One turn sends every row of this set to another row. A few are shown first. Where does it send the rows asked after them?
Seke: [ 0.524, -0.467, -1.215,  0.697, -0.220, -0.878, -2.167, -0.415,  1.133,
 -0.572,  0.860,  6.179, -0.846, -0.707,  2.159,  1.624, -0.892, -1.951,
  0.979,  2.852, -0.849,  0.791, -2.685, -1.705,  3.970,  1.554,  1.367]
zud: [-0.789,  1.117, -0.594,  0.899, -3.146, -1.931,  1.319,  1.149,  2.391,
 -1.465,  0.786,  0.620,  3.662, -3.959, -0.166,  0.407,  2.271, -0.552,
 -0.058,  4.197, -1.969, -0.743, -2.431, -2.294, -0.083, -0.225,  0.682]
sifaz: [-0.121,  1.048,  0.310,  1.410,  0.096, -1.668, -3.790,  0.574,  1.247,
  2.023, -1.432,  1.254, -1.655,  3.293,  1.646,  1.208, -2.402, -0.971,
 -3.139, -1.074, -0.194, -4.509,  2.288,  1.968,  1.478, -1.334, -4.109]
kep: [-1.364, -0.839, -3.129, -1.196,  0.513,  2.784, -0.989, -1.532, -3.003,
 -0.261,  3.612,  4.371,  0.756, -1.272,  1.494, -1.851, -2.997, -1.235,
  0.843,  0.297, -0.366,  1.230, -1.756,  0.720,  1.848, -0.716,  2.704]
Namom: [-1.037,  0.655,  0.262,  1.863, -1.346, -1.938,  2.300, -0.505,  2.068,
  3.924, -1.544,  0.048,  3.261, -0.428, -1.059, -2.389, -4.060,  4.486,
  1.266, -2.376,  0.256,  1.395, -0.619,  2.339,  1.105, -3.102, -2.108]
Dum: [ 3.033,  2.754, -2.453, -3.481, -0.681, -0.231,  2.362,  2.152, -0.255,
  0.098,  1.895,  0.681, -2.323, -2.329,  2.157, -0.238, -0.057,  1.521,
  0.403,  4.346, -1.399, -0.574,  0.004, -0.666, -0.991, -0.278,  2.742]
nupu: [-0.448, -0.557,  1.164,  2.034,  0.784,  0.762,  0.743,  0.258, -0.570,
 -4.218,  1.464,  2.190,  1.034, -0.703,  2.013,  1.828,  0.304, -2.194,
  1.084, -0.908,  0.816,  4.195, -0.530, -3.893,  2.818,  1.034,  3.042]
zok: [-0.550, -0.283, -2.351,  1.430,  0.031,  0.364, -1.651, -0.052,  3.709,
 -0.591, -3.570, -2.776, -1.347,  2.008, -3.869, -2.209,  0.675, -1.330,
  0.092, -1.694,  2.546, -3.189,  0.989, -0.486, -0.841, -1.192,  0.355]
seve: [ 1.433, -0.978,  1.265, -1.906,  2.258,  2.527,  2.061,  0.038, -3.285,
 -3.421,  2.093, -0.141, -1.637, -0.149,  2.923,  2.824, -1.603, -1.153,
  1.486, -1.739, -0.272,  2.210,  2.407, -1.960, -1.419,  0.657,  2.217]
mugus: [-1.896,  0.788, -0.124,  1.839, -0.873, -1.394, -1.963, -0.399,  2.044,
  4.375, -1.878,  0.134,  0.092,  2.881, -0.663, -0.172, -3.913,  0.602,
 -0.537, -2.674,  0.967, -3.915,  0.757,  2.880,  1.019, -1.969, -4.264]
bamez: [ 0.509,  1.472,  1.446,  0.785, -1.977, -0.219,  5.222,  0.962,  3.394,
 -0.215, -1.836, -2.430,  2.268, -1.400, -1.756, -2.934, -0.907,  2.283,
  4.650, -1.734,  0.382,  0.283,  0.926,  0.060,  0.631, -1.229, -0.016]
Dozom: [ 0.432, -2.544, -0.423, -3.186,  0.139,  2.073,  0.593, -1.364, -4.078,
  1.129,  3.611,  3.687, -0.110, -1.329,  2.888,  2.003, -2.760,  0.542,
  2.007,  1.276, -2.583,  0.146, -0.239,  1.378, -0.999, -1.067, -1.011]
volik: [ 1.764, -1.802, -0.918, -1.756,  1.702,  3.283,  1.302,  1.559, -1.773,
 -3.448, -0.876, -2.952, -2.730,  0.367,  0.179,  0.577,  0.544, -1.702,
  1.531, -0.928,  0.067, -0.310,  1.512, -2.127, -2.863,  0.708,  2.702]
kem: [-0.566, -4.091, -2.473,  0.060, -1.036,  2.191, -3.358, -0.252, -0.861,
  0.324,  2.780,  3.394,  1.827,  0.452,  1.297,  3.003, -0.195, -1.745,
 -2.017,  2.905, -0.044,  0.547, -1.318,  0.757,  2.575,  0.509, -0.104]
zot: [-0.134,  1.293,  1.859, -0.267,  1.747,  0.126,  2.054, -0.854, -3.424,
 -1.480,  2.463,  4.136, -0.614, -1.296,  4.587,  1.111, -4.659,  0.187,
  2.375, -2.183, -0.876,  1.952,  0.412, -1.275,  1.809,  0.153,  0.692]
bar: [-3.841, -1.068,  2.148,  1.480, -1.534,  0.878,  1.903, -0.153, -1.561,
  2.887,  0.678, -1.901,  4.237,  1.719, -2.426, -1.241, -0.967,  1.954,
  1.471, -3.553, -0.366,  1.723,  0.803,  1.096, -0.778, -2.521, -3.269]
vidom: [ 1.162,  5.085, -2.056, -2.570,  0.026, -0.432,  0.999,  0.912, -0.772,
  1.560,  3.378,  1.207, -1.560,  0.460, -0.310, -1.891, -0.576, -1.496,
  0.633,  3.664,  0.130, -3.585, -1.344,  1.357,  0.576, -0.329,  1.957]
sot: [ 0.967,  0.223,  0.440, -1.363, -3.063, -0.118,  2.114,  2.202,  0.224,
  1.313,  2.645,  0.540,  3.827, -2.692,  1.246,  2.245,  1.636,  1.169,
 -1.277,  3.728, -1.141,  3.457, -2.858, -0.812,  0.089, -1.388,  0.784]
Bovot: [-3.143, -2.981,  0.885,  0.335, -0.925,  1.488, -0.544,  0.611, -1.953,
  2.694,  2.262, -2.205,  4.692,  2.354, -1.971,  0.114,  0.404,  1.141,
 -1.030, -2.390, -0.388,  2.057,  0.457,  2.065, -0.660, -2.887, -2.783]
gud: [-1.749,  1.528, -0.366,  1.707, -0.491, -0.808, -2.570, -0.829,  1.599,
  3.559, -1.552,  1.063, -0.169,  3.059, -0.471, -1.153, -4.154, -0.338,
 -2.092, -2.481,  0.254, -4.118,  1.074,  2.517,  1.791, -1.474, -3.860]
rated: [-0.407,  4.507, -0.878,  0.660,  2.042, -2.236,  0.548, -0.803, -3.972,
  0.321,  2.356,  0.274, -0.604,  0.122,  1.122, -0.622, -2.947,  1.832,
 -3.649, -2.705,  1.386,  0.682,  0.542, -0.790, -1.117, -3.925,  2.054]
davag: [-3.465, -1.415,  1.582,  1.179, -1.617,  0.644,  1.906, -0.052, -0.332,
  2.864, -0.076, -3.119,  3.602,  1.127, -2.967, -0.857, -0.576,  2.240,
  2.770, -3.665,  0.515,  0.905,  0.786,  1.151, -1.520, -2.549, -2.740]
mupek: [-1.044,  1.774,  1.148,  1.051, -0.398, -3.503,  3.700,  2.336,  1.228,
 -1.053,  1.579, -0.749,  3.857,  0.542,  1.995,  3.449, -2.525,  2.430,
 -3.131, -1.928,  0.334,  2.417, -1.452, -2.173,  2.498,  1.238, -0.201]
goraf: [-2.960, -3.941, -0.862,  0.749, -1.013,  2.835, -2.881, -0.320, -1.958,
  1.695,  2.852, -0.434,  3.509,  0.927, -0.076,  2.856,  0.600, -0.427,
 -2.712, -0.588,  0.353,  1.378, -0.869,  1.954,  2.131, -1.085, -2.401]
Bam: [ 1.642,  4.241,  0.438,  2.639, -0.825, -1.720,  1.056, -0.115,  4.779,
 -0.090, -3.315, -0.646, -2.124,  0.228, -1.608, -2.584,  0.792, -0.603,
  2.569, -0.299,  1.941, -1.756,  1.660, -0.160,  1.648, -2.261,  0.368]
Burib: [ 1.703,  3.574, -2.280, -0.008,  2.369,  0.131,  0.132,  0.975, -1.159,
 -2.167,  3.022, -1.126, -1.697, -1.188,  3.526, -0.277, -2.067,  0.399,
 -4.449,  0.246,  1.801, -0.862,  2.251, -0.515,  0.851, -2.614,  2.559]
Nir: [ 0.294, -0.058, -2.439,  0.816,  0.503,  0.482, -1.330, -0.245,  3.741,
 -1.624, -3.401, -2.079, -1.811,  1.851, -3.969, -2.825,  0.969, -1.721,
 -0.112, -1.093,  0.921, -3.076,  0.955, -1.672, -0.404, -0.384,  1.064]
lovog: [ 0.655, -2.578,  2.112, -3.432, -0.206,  0.191,  2.104, -0.005, -2.508,
  2.048,  0.305,  1.536, -0.468, -1.219,  1.621,  3.006, -0.840,  2.138,
  3.551,  1.439, -3.167,  0.409, -1.452,  0.643, -2.001,  0.226, -3.861]
Ber: [-0.652,  2.628, -1.964,  2.983, -0.048, -1.124, -1.094, -0.694,  3.420,
  3.189, -1.408, -0.177,  0.261,  2.642, -2.327, -2.962, -1.616,  0.599,
 -1.165, -1.489,  3.237,  0.430, -0.189,  2.741,  2.861, -3.260, -0.053]
Libiv: [ 0.807, -0.109,  3.007, -0.437, -0.205, -2.493,  3.810,  0.936,  2.341,
  0.546, -2.936, -1.146, -1.027,  1.348, -2.313,  0.259,  0.695,  2.351,
  5.061, -0.706, -1.863, -0.380,  0.505, -2.497, -0.988,  0.933, -2.489]
misu: [ 0.680,  0.149,  2.495, -0.328, -0.287, -2.586,  2.900,  0.715,  3.144,
  0.928, -3.572, -1.811, -1.673,  1.154, -2.261,  0.614,  0.368,  2.098,
  5.116, -1.175, -0.281, -1.639,  0.899, -1.560, -1.309,  0.624, -2.623]
zupi: [ 1.585, -1.518,  0.844,  1.972,  1.028, -0.315, -2.475,  0.402,  0.222,
 -3.024, -0.341,  2.240, -1.632,  0.411,  3.335,  5.241, -0.257, -2.188,
 -1.994,  0.649,  0.453,  1.079,  1.615, -2.999,  1.797,  1.773,  0.901]
sefa: [ 1.764, -1.467,  3.310, -2.928, -0.157, -2.525,  2.815,  1.268,  0.695,
  1.363, -1.867, -0.403, -0.695,  0.365, -0.456,  1.816, -0.028,  3.268,
  3.851, -0.160, -3.454, -0.430,  0.534, -1.113, -2.191,  0.836, -3.401]
vomov: [ 0.819,  2.156,  1.786,  1.454,  0.165, -1.532,  0.344,  1.404,  0.179,
  0.395,  3.275,  0.228,  3.017, -0.751,  4.075,  3.683, -1.929,  0.718,
 -5.391,  0.200,  1.323,  1.903, -0.705, -0.215,  3.081, -2.283, -1.139]
zal: [ 0.961, -1.097, -1.774, -1.217,  0.388,  1.760, -0.702,  1.388,  1.792,
 -3.487, -2.356, -3.415, -1.443,  1.292, -2.432, -1.777,  1.899, -1.854,
 -0.537, -1.052,  0.615, -2.349,  2.454, -1.549, -1.939,  0.195,  1.707]
gazan: [ 1.258, -0.180, -0.096,  2.331,  1.085, -0.668, -4.063,  0.692,  0.290,
 -0.539, -1.361,  0.882, -3.476,  1.578,  3.288,  4.196, -1.774, -1.553,
 -2.958, -1.057, -0.017, -3.244,  2.234, -0.896,  2.240,  0.392, -1.318]

sefa goes to zal
Namom goes to bamez
Now find these:
kem goes to Dozom
zud goes to vidom
kep goes to zot
Libiv goes to Nir
Burib goes to vomov
volik goes to gazan
zok goes to mugus

